Each named turn below is shown by a few rows before and after it. Which turns, in which order, take the first row of each later pair to the second? The first pair is answered.
bur:
[-11 3 -6 -11 -7 18 1 6 12 4 12 7 11 0 4 -10 -16 -13] |-> [-9 6 -6 -7 -14 20 -4 -1 15 7 15 1 5 -3 3 -10 -10 -11]
[2 18 4 -4 -4 10 -6 3 13 -5 16 -7 10 0 10 -9 -26 5] |-> [0 15 4 -5 -4 9 -4 4 12 -6 15 -4 13 3 9 -8 -27 3]
[12 16 -6 4 -6 2 -4 -11 -12 3 -2 5 -2 -10 8 16 19 10] |-> [12 19 -6 1 2 -5 1 -5 -14 0 -3 8 1 -7 9 16 15 13]
sazaz:
[-13 14 16 -11 -21 16 9 8 3 -5 0 2 -10 -7 8 1 -12 15] |-> [1 22 5 -11 -4 5 4 9 -15 -8 1 22 14 -7 16 9 -6 9]
[-1 -7 -4 1 -15 15 -5 -9 12 3 7 6 7 -4 -2 -5 6 -9] |-> [0 -8 -5 0 -13 16 -4 -6 10 1 7 11 12 -1 0 -5 3 -10]
[-1 -11 6 6 -1 6 -13 -6 13 9 10 -3 27 2 4 -8 -5 -15] |-> [2 -10 2 8 0 3 -17 -7 10 11 10 -5 25 3 3 -7 -1 -14]
[1 26 19 3 -15 4 -16 3 19 -3 24 8 15 -7 35 -16 -3 16] |-> [9 29 10 9 -8 -3 -23 -2 12 1 23 9 17 -8 34 -13 7 14]
zimom:
[5 15 -9 9 2 -10 -1 2 5 2 -4 -5 -2 -10 -2 -5 2 10] |-> [-1 7 -4 3 5 -12 10 10 5 -5 -12 -1 0 -7 -6 -5 -4 9]
[7 3 -13 -8 22 -6 -8 11 -11 0 3 2 0 4 7 6 -10 5] |-> [-9 -13 4 -17 6 6 10 10 -7 -6 -7 2 -10 3 -6 7 -14 1]
[-13 -3 7 -10 -5 20 -1 6 12 1 12 13 13 11 17 -14 -29 -5] |-> [-11 -1 9 -6 -15 28 -9 -2 14 6 15 7 9 6 17 -12 -21 -5]
[-1 17 -8 -4 14 -2 -3 13 8 -4 14 16 22 6 27 -10 -24 16] |-> [-21 -3 16 -19 -10 15 23 12 12 -9 3 13 5 3 9 -7 -28 10]
Now pairs of rows:
Between the rows of a pair lie two turns.
[0 -3 -4 4 -3 15 -20 -6 23 10 23 -2 19 -7 9 -19 -23 -14] |-> [10 2 -18 8 21 -5 -24 -1 10 8 17 4 28 -3 7 -15 -13 -15] : zimom then sazaz
[-9 -1 8 -1 -14 16 -3 -3 8 -1 7 0 -1 -2 1 -4 -1 -1] |-> [5 6 -2 2 -1 5 -11 -5 -5 1 7 8 10 -3 5 5 10 -6] : sazaz then sazaz
[1 -23 2 -4 3 0 11 -8 -9 -2 -10 6 5 2 -18 5 13 -18] |-> [-3 -24 6 -5 -2 3 13 -8 -4 -2 -11 3 -1 2 -21 3 9 -17] : sazaz then sazaz
[7 12 -3 9 -3 1 -13 1 -3 4 10 -4 -2 -9 8 3 -3 6] |-> [4 11 -3 9 1 -2 -10 7 -1 3 7 -9 -10 -9 5 2 -4 8] : bur then sazaz
[-11 1 -6 -2 8 -10 0 7 4 12 15 12 21 11 12 0 -16 -1] |-> [-15 -12 -2 -6 14 -18 14 12 2 7 2 7 12 13 -5 6 -13 -3] : sazaz then zimom
[7 0 1 12 3 6 -12 2 3 5 -2 -1 14 0 3 -5 3 1] |-> [4 -2 0 9 9 3 -6 8 6 3 -5 -4 12 3 2 -8 -3 5] : sazaz then zimom
[11 8 4 6 8 -2 1 -4 -24 -11 4 24 14 -4 16 4 4 3] |-> [-5 -4 15 12 -17 13 0 -9 1 0 0 -13 -29 -5 0 -6 -2 10] : sazaz then sazaz
[10 3 -6 -2 21 -3 -10 -2 -7 -11 0 7 9 -3 -4 19 2 -8] |-> [4 -7 1 -7 16 4 -1 -2 -6 -13 -3 10 10 -2 -11 21 0 -16] : bur then zimom
[3 5 0 3 -15 7 -6 2 5 8 14 0 -3 -6 9 -14 -8 11] |-> [8 12 -5 1 -4 -1 -3 8 -2 7 12 6 3 -2 12 -13 -10 14] : bur then sazaz
[-4 -8 -4 3 7 24 14 7 6 -9 15 8 18 5 -2 6 1 6] |-> [3 -6 -12 14 5 19 -1 -4 6 2 13 -10 1 0 -12 7 21 5] : sazaz then sazaz
[7 0 -9 5 11 0 -7 5 9 5 2 -18 -5 10 -7 -5 4 -5] |-> [0 -1 -2 0 1 10 -2 4 16 5 4 -17 -7 10 -6 -8 -3 -2] : sazaz then zimom
[-15 -12 4 -12 -14 9 9 -2 4 -4 -6 -3 -12 3 -11 3 -5 -4] |-> [7 9 -19 0 17 -12 -12 4 -4 -2 5 3 6 7 7 0 -3 2] : zimom then zimom
[16 -8 -18 1 28 -19 -1 -6 -11 -6 1 16 23 1 -8 9 17 -21] |-> [4 -22 -5 8 -5 1 -8 -22 12 7 3 -16 -14 -4 -24 2 23 -23] : bur then sazaz
[4 -19 -4 9 6 3 4 -1 3 -4 4 -6 4 5 -17 -6 4 -13] |-> [5 -15 -2 11 -1 8 -3 -8 5 0 9 -8 4 3 -15 -7 6 -14] : sazaz then zimom
[7 -4 8 2 -17 10 -7 -18 -7 6 -1 -1 -5 -5 -9 9 18 -12] |-> [15 12 -3 8 -5 4 -22 -15 -5 6 11 2 8 -2 8 2 10 -5] : sazaz then zimom
[21 4 -6 5 -3 -14 -14 -16 -23 17 -9 -11 -8 2 8 9 13 7] |-> [7 -7 6 -12 9 -20 17 7 -26 2 -24 -3 -4 10 1 10 -6 10] : bur then zimom
[5 16 2 -3 -6 -14 2 0 -17 -3 -8 4 -12 -11 6 8 5 20] |-> [-2 2 13 -10 -15 -2 13 -3 -16 -7 -11 10 -10 -11 -2 10 3 10] : bur then zimom
[-3 1 0 6 2 14 2 3 10 -11 2 2 11 8 -2 -10 -6 -20] |-> [4 6 -5 11 1 10 -7 -6 5 -7 3 -3 8 5 -3 -6 5 -20] : sazaz then bur
[-7 15 19 -14 -13 1 11 5 -11 -4 -10 15 -1 -10 15 4 -2 17] |-> [-1 17 19 -10 -22 10 0 -7 -9 3 -3 15 0 -14 17 6 7 10] : bur then zimom
[0 14 -1 2 -5 10 -3 1 3 -1 8 4 2 -2 16 1 -3 6] |-> [-7 7 7 -6 -6 11 7 4 4 -6 2 6 0 0 9 1 -9 3] : zimom then zimom
[-6 4 9 -7 -4 -4 19 10 -3 -5 -11 4 -10 -2 0 -6 -15 7] |-> [0 14 6 0 -12 -2 7 3 -3 3 -8 -5 -19 -10 4 -6 -8 12] : zimom then bur
[5 23 -2 12 -4 3 -17 -12 10 10 5 -11 -13 -2 11 -4 11 3] |-> [-3 7 -4 -4 27 -10 8 10 6 -8 0 13 19 14 11 -5 -6 -8] : zimom then bur
[5 16 -7 15 10 -6 -13 2 -4 3 3 -8 -11 -3 9 -2 6 4] |-> [-2 6 -4 7 21 -12 3 14 -6 -5 -7 -3 -10 3 2 0 -1 2] : zimom then sazaz
[2 -11 -3 -2 0 -1 7 0 -8 -5 -9 0 -6 0 -9 7 10 -4] |-> [-3 -12 3 -1 -11 7 7 -1 1 -1 -7 -6 -12 -2 -9 3 5 -1] : zimom then sazaz
[-6 5 -5 8 15 -7 0 5 14 -7 5 -7 -2 14 5 -11 -14 10] |-> [1 8 -11 10 19 -11 -5 3 11 -5 4 -7 -2 13 5 -9 -5 9] : sazaz then sazaz
[-6 3 5 -3 -4 5 2 1 9 1 4 -4 -6 1 2 -4 -9 3] |-> [7 9 -6 2 7 -4 -6 -1 -1 3 3 4 6 0 5 1 4 1] : sazaz then sazaz
[-8 0 7 -7 -13 11 8 2 -3 -7 6 12 13 0 3 -2 -6 -3] |-> [2 10 -2 0 -6 6 -6 -1 -6 -4 12 12 18 -1 9 -4 -2 -1] : zimom then zimom
[5 4 -7 -6 -12 0 -17 -13 -15 1 2 1 12 -10 -1 2 -2 -18] |-> [-6 -3 5 -11 -22 10 -8 -10 -4 0 2 -6 3 -8 -3 -3 -15 -14] : sazaz then sazaz
[5 -1 -10 6 0 13 -22 -2 11 10 24 2 21 5 14 -24 -11 -4] |-> [-5 -18 -1 -3 -1 19 -6 1 13 4 19 6 25 10 4 -23 -17 -13] : zimom then bur
[-7 -12 9 -6 -11 14 -15 -10 10 16 15 -24 -15 1 -5 -14 -15 5] |-> [6 4 -8 -3 20 -8 -21 6 4 13 19 -14 4 8 8 -18 -19 12] : zimom then bur
[8 -14 7 -10 -6 5 3 -14 -1 10 -7 -7 -12 5 -14 -5 27 -6] |-> [1 -7 6 -7 -8 7 0 -6 12 12 -2 -18 -20 8 -7 -15 12 3] : zimom then sazaz
[-8 -12 2 3 -5 10 -9 -13 13 7 9 -19 -9 -3 -14 -1 0 1] |-> [-8 -9 -6 -2 24 -9 3 9 8 -5 5 -9 6 8 -7 -4 -14 6] : zimom then zimom
[3 13 1 10 -8 0 0 -14 -2 7 3 -4 -12 -3 -5 13 6 -4] |-> [-5 12 10 -2 -8 2 13 -4 -3 -3 6 13 4 2 4 10 -10 -3] : sazaz then sazaz
[-3 -15 -2 -6 12 -4 9 16 -1 -13 -5 8 14 6 -6 -1 -5 -10] |-> [10 -1 -8 10 -5 5 -19 -9 2 4 11 -3 5 -4 1 2 15 -12] : zimom then zimom
[5 -11 -12 7 10 -3 0 -11 9 11 4 -13 21 -15 1 -11 1 6] |-> [-1 -14 -10 4 13 -2 5 -6 14 10 3 -15 18 -12 1 -14 -6 9] : sazaz then zimom
[2 -6 8 -25 -20 17 7 -7 -5 3 5 16 5 8 5 1 16 3] |-> [11 3 -4 -23 3 3 5 2 -10 1 6 23 16 13 15 -1 8 7] : zimom then zimom
[5 8 11 0 -30 6 1 -19 -18 6 -15 -1 -25 -21 -11 21 29 0] |-> [6 26 1 -4 -1 -22 15 9 -26 -6 -26 2 -20 -14 -2 19 11 19] : bur then bur
[5 7 14 8 -23 27 -11 -13 0 6 8 2 -1 -8 10 7 -11 1] |-> [15 12 5 8 -13 19 -14 -14 -12 5 8 12 13 -7 16 11 -5 -2] : sazaz then sazaz
[6 3 -7 2 6 1 -12 -7 5 7 13 6 11 1 9 -2 -3 -7] |-> [1 -2 -7 0 17 -8 -5 5 6 1 7 2 10 7 5 -4 -9 -2] : sazaz then zimom
[-11 6 -9 6 14 -19 14 16 0 -1 4 0 -10 7 6 -11 -12 3] |-> [-5 8 -13 11 14 -22 7 11 -3 3 2 -7 -15 4 2 -10 -5 3] : sazaz then sazaz
[1 8 -7 1 11 -2 -9 8 -1 -1 6 6 16 -1 14 -5 -12 2] |-> [-5 -5 -2 -3 17 -9 6 15 -2 -7 -6 0 5 3 0 -5 -13 2] : sazaz then zimom
[-11 7 12 1 -3 -3 8 -1 -8 -15 -4 -8 -12 -12 9 5 3 6] |-> [-9 9 10 3 -6 2 4 -5 -8 -14 -1 -4 -9 -15 12 7 6 2] : sazaz then zimom
[12 -6 -13 1 21 -12 4 -3 -8 -2 -5 2 3 -1 -7 4 16 -9] |-> [8 -6 -12 8 14 -10 -3 -3 3 4 -4 -15 -15 -2 -10 -1 15 -3] : sazaz then zimom
[-8 -14 2 11 -13 15 -7 -4 9 5 0 -27 -17 -6 -15 -6 7 -4] |-> [-5 -1 5 7 -23 28 -17 -11 9 7 16 -8 3 -8 7 -9 1 -5] : sazaz then zimom
[-10 -5 5 0 2 -1 8 8 12 2 -5 -14 -14 4 -5 -5 -8 4] |-> [-10 -11 8 -8 4 6 12 6 6 -4 0 10 11 6 -1 0 -7 -8] : sazaz then bur
[-2 -16 -14 3 18 -9 -2 -2 2 3 5 -6 5 14 -7 -6 2 -12] |-> [-9 -18 -5 -2 13 -2 4 1 9 1 4 -6 3 15 -7 -10 -9 -10] : sazaz then sazaz
[-6 -7 13 -9 -8 13 14 -9 3 0 -5 11 3 5 -9 8 10 -20] |-> [7 4 1 0 -1 8 -2 -14 -3 5 1 13 10 2 -1 10 21 -20] : sazaz then zimom
[-10 3 4 -10 -7 9 -7 6 5 -22 -3 3 14 -1 6 2 -18 -4] |-> [2 7 -5 -6 -3 5 -17 -3 -4 -18 0 9 22 -4 9 7 -3 -10] : bur then sazaz
[8 -1 -5 6 -3 12 -17 -1 0 6 4 -8 -14 -3 13 -10 -9 3] |-> [-4 -13 3 -6 3 7 5 13 0 -5 -6 -1 -13 1 5 -12 -21 3] : zimom then zimom
[1 -6 -6 -8 19 -15 19 14 -6 -10 -13 15 9 5 -10 11 -4 -4] |-> [8 -17 -9 0 9 -3 4 -7 -6 1 -6 8 6 -1 -23 14 18 -20] : bur then sazaz
[11 19 -8 8 4 -7 -12 -6 -24 4 -11 16 2 -18 -3 19 27 -6] |-> [-23 3 25 -10 -27 20 15 6 4 -3 -11 7 -18 -12 -5 2 -13 3] : sazaz then sazaz
[9 -4 -6 0 2 -1 -4 -11 -13 1 -3 13 14 0 -2 -5 16 -4] |-> [2 -9 1 3 -14 7 -6 -16 -2 7 -5 -6 -8 -4 -9 -12 13 2] : bur then sazaz
[-10 -5 8 -13 10 1 14 18 4 -11 10 19 29 6 18 -8 -21 1] |-> [-17 -5 23 -6 -35 26 2 -8 13 6 10 -5 -7 -10 9 -6 -6 4] : zimom then bur
[5 10 1 3 0 -6 -3 -10 -3 10 -5 6 -5 -6 1 2 11 9] |-> [-1 8 6 0 1 -6 6 -2 2 7 -7 1 -12 -3 1 -1 -2 17] : sazaz then bur
[4 -22 0 3 -18 16 -12 -18 6 4 1 -2 1 5 -7 2 11 -23] |-> [6 -20 -9 -6 19 -7 3 9 2 -9 -6 13 19 18 -2 -1 -7 -17] : zimom then zimom
[-7 4 -6 10 -11 5 1 -8 7 -5 -6 7 -10 -8 -2 7 -1 4] |-> [-5 11 -10 13 -3 -3 0 -3 5 -7 -5 7 -9 -7 2 6 -2 9] : bur then zimom
[-4 -10 9 -2 -24 16 2 8 8 3 -3 -10 -19 10 -4 -14 -22 7] |-> [4 6 0 1 -17 16 -9 8 7 4 11 1 1 13 14 -17 -28 12] : zimom then sazaz
[-4 -7 10 -3 -12 -2 15 1 -11 -1 -10 -3 -12 -2 -12 5 5 0] |-> [9 13 -4 9 -4 -12 -3 -2 -15 7 -5 -9 -12 -3 0 5 10 9] : zimom then bur
[-15 -8 22 -6 0 12 -5 3 11 -11 2 5 -5 7 1 -16 -4 -14] |-> [-13 4 19 0 -6 10 -12 2 12 -6 0 -8 -20 2 3 -16 0 -3] : bur then bur
[-6 14 18 0 -16 2 0 -1 3 12 -5 -4 -8 -8 8 -1 -7 24] |-> [-4 11 18 -7 -7 1 9 5 -4 3 -4 18 14 -6 14 2 -12 16] : sazaz then bur
[1 21 -23 8 20 -24 1 15 -12 -8 -6 -5 -17 -5 -7 1 -4 13] |-> [-13 5 -6 -8 10 -15 26 19 -14 -19 -17 10 -14 -4 -15 5 -12 7] : zimom then sazaz
[-8 -4 23 -7 -19 2 1 -2 7 18 -9 -11 -18 -4 -4 -2 15 -7] |-> [3 8 4 -7 24 -26 4 23 -2 6 -8 1 5 7 10 -5 2 1] : zimom then zimom
[-4 -10 -3 -1 17 -8 5 13 6 -3 1 -5 -5 9 -3 -8 -12 4] |-> [-9 -18 4 1 -5 11 -1 -5 10 5 7 -8 -9 4 -9 -7 -3 -8] : bur then zimom
[-7 0 7 -13 13 -2 12 -14 7 9 1 19 28 6 -12 0 -16 -4] |-> [-3 -5 3 -9 18 -11 13 -17 -1 10 -8 13 19 7 -24 5 -1 -8] : sazaz then zimom
[-14 19 8 -3 -7 1 6 9 8 -5 -4 6 11 2 20 -4 -23 18] |-> [5 25 -11 16 -1 -11 -18 -7 -1 10 -5 -12 -4 -2 12 2 9 15] : sazaz then sazaz
[-9 -7 7 -5 -13 5 10 0 -2 -2 -9 -8 -18 -3 -13 -1 3 2] |-> [7 16 -8 5 4 -12 -8 2 -6 4 -2 -10 -11 -4 2 -3 6 13] : zimom then bur
